Read these off the row that follows.
1) Which number is the last entry?
2) Which number is the third entry from the right?
3) Which number is the entry just left of -.27?
4) Which number is the second entry from the left?
5) Which number is the entry just left of -.22?
6) Which number is the minimum?
-.36,.56,.00,-.22,.04,-.27,.39,-.14,.04,.21,-.04,.07
1) .07
2) .21
3) .04
4) .56
5) .00
6) -.36

grid =
5  6  5  7  6  6  7  8  5  6  7  6  5  6  7  5
7  7  6  6  6  7  6  7  5  6  6  6  6  6  7  3
6  8  8  7  6  4  2  6  5  5  6  5  5  6  7  8
6  6  4  5  7  6  5  5  6  7  6  6  8  6  7  5
Indices start at 0.
The entry in row 0 and column 0?
A: 5
The entry in row 1 and column 0 is 7
The bottom-right entry?
A: 5
The entry in row 0 and column 2?
A: 5
The bottom-left entry: 6
The entry at row 2, column 0: 6
The entry just left of the smallest entry?
A: 4
The entry just right of the smallest entry?
A: 6

Read these off the array that follows.
1) Which number is the entry directly below -0.32?
2) Which number is the top-right entry?
3) Which number is the third largest entry?
4) Which number is the largest entry in the first row?
5) Which number is the 1st entry on the main diagonal?
6) Which number is the entry just right of -0.78?
7) Which number is the 2nd entry from the end, reading row by row?
8) Which number is the entry directly above -0.60?
[[-0.29, -0.20, 1.47, -0.32, 0.10, 0.69, -0.09, -1.14],
 [-0.25, -0.60, 0.45, -0.78, 0.49, -0.06, 0.43, -0.25],
 [-0.27, -0.45, -0.10, -1.42, 0.81, -0.35, 0.56, -0.41],
 [-0.37, -0.47, -1.19, 0.88, -1.96, -1.52, -1.58, -0.14]]
1) -0.78
2) -1.14
3) 0.81
4) 1.47
5) -0.29
6) 0.49
7) -1.58
8) -0.20

[[.05,.01,-.07,.21,.05,.18],
[.27,-.06,-.32,.19,.21,.18],
[.20,-.06,.00,.09,.05,.12],
[.15,.03,-.07,.11,.05,.09],
[.07,-.06,-.10,.10,.05,.13],
[.70,-.04,.08,.31,.05,.20]]
Rows and columns are numbered from 0.
The top-left entry: .05
The entry at row 1, column 0 is .27
What is the bottom-left entry?
Answer: .70
What is the entry at row 0, column 1?
Answer: .01
The entry in row 0 and column 2 -> -.07
The entry in row 2 and column 2: .00
The entry just right of .27: -.06
What is the entry at row 1, column 2?
Answer: -.32
What is the bottom-right entry?
Answer: .20
What is the entry just right of .19?
Answer: .21
The bottom entry of the column that holds the smallest entry -> .08

a =
[[-174.174   90.773  199.260   31.508 -231.216 -234.908  -23.388  190.329
   103.626 -163.365 -305.217]
 [ -75.559 -283.000 -263.991   -1.954  165.808   42.327 -195.811 -275.070
   -61.499  163.218  175.158]
 [   3.769 -227.690 -263.558  -24.538  176.926  101.316 -131.629 -265.400
   -99.803  142.167  204.602]
 [-319.578 -190.820   68.254  174.079  -37.821 -248.979 -257.770    5.019
   192.356   83.823 -168.218]
 [ 172.502  134.557 -110.091 -267.696 -137.771  105.623  203.615    9.581
  -237.400 -215.763   20.964]
 [ 119.175 -127.587 -269.074 -114.528  129.203  159.470  -35.460 -257.107
  -202.860   36.924  191.591]
 [ 144.673   11.840 -244.234 -303.889  -78.582  137.421  130.998 -118.095
  -280.995 -151.103  111.772]
 [ 167.218   79.663 -175.884 -286.051 -102.189  133.073  178.548  -45.770
  -258.391 -178.248   74.738]
 [-277.902 -208.964   41.700  198.699   29.339 -205.038 -264.108  -30.600
   196.772  128.866 -111.112]
 [ 153.259  166.914  -51.110 -253.384 -181.916   60.289  201.301   53.021
  -225.718 -260.310  -55.362]
 [-142.734  118.723  181.498  -27.854 -259.096 -201.961   31.560  204.314
    65.611 -197.889 -285.248]
 [-239.024 -224.274    2.798  196.340   77.598 -165.070 -279.333  -83.751
   169.075  152.441  -66.718]
 [ -97.269  119.466   81.300 -173.350 -316.718 -157.844   91.486  163.249
   -62.077 -274.850 -250.565]
 [  70.640 -175.533 -265.315  -64.608  165.572  142.020  -76.879 -260.762
  -147.427  101.372  211.378]
 [-117.877  128.293  140.516  -98.635 -288.228 -178.350   68.590  198.291
     7.207 -234.897 -263.736]]
Report the entry just right of the centre entry.
Answer: 178.548
The second smallest entry is -316.718
The entry just right of -248.979 -> -257.770
Report the entry just right of -283.000.
Answer: -263.991
The median entry: -51.110
Report the first entry in reading order.
Answer: -174.174
The entry just right of -114.528 is 129.203
Report the centre entry.
Answer: 133.073
The third largest entry: 204.314
Report the minimum.
Answer: -319.578
Report the entry just right of -269.074.
Answer: -114.528
The entry just right of the smallest entry: -190.820
Report the 2nd entry in reading order.
Answer: 90.773
The maximum -> 211.378
Report the 3rd smallest entry.
Answer: -305.217

Questions about the row below.
1) Report the entry just left of 12.11.
2) Report the entry just right of -16.15.
3) Report the last entry.
4) Report the third-last entry.
5) Report the maximum.
6) Report the first entry.
7) Report the 2nd entry from the left.
8) Report the 3rd entry from the left.
array([ -6.96, -14.76,  -6.10,   9.36,   9.23,  12.11,  -7.56,  12.41,
        15.04,  -0.77, -16.15,  -8.35,  14.53,  11.56,   4.02, -11.33])
1) 9.23
2) -8.35
3) -11.33
4) 11.56
5) 15.04
6) -6.96
7) -14.76
8) -6.10

Questions about the row below.
1) Read off the entry just left of .16.
2) Read off the entry just left of the smallest entry.
[.58,.54,.71,-.01,.38,.00,.16,.30,.58,.00,.38,.07]
1) .00
2) .71
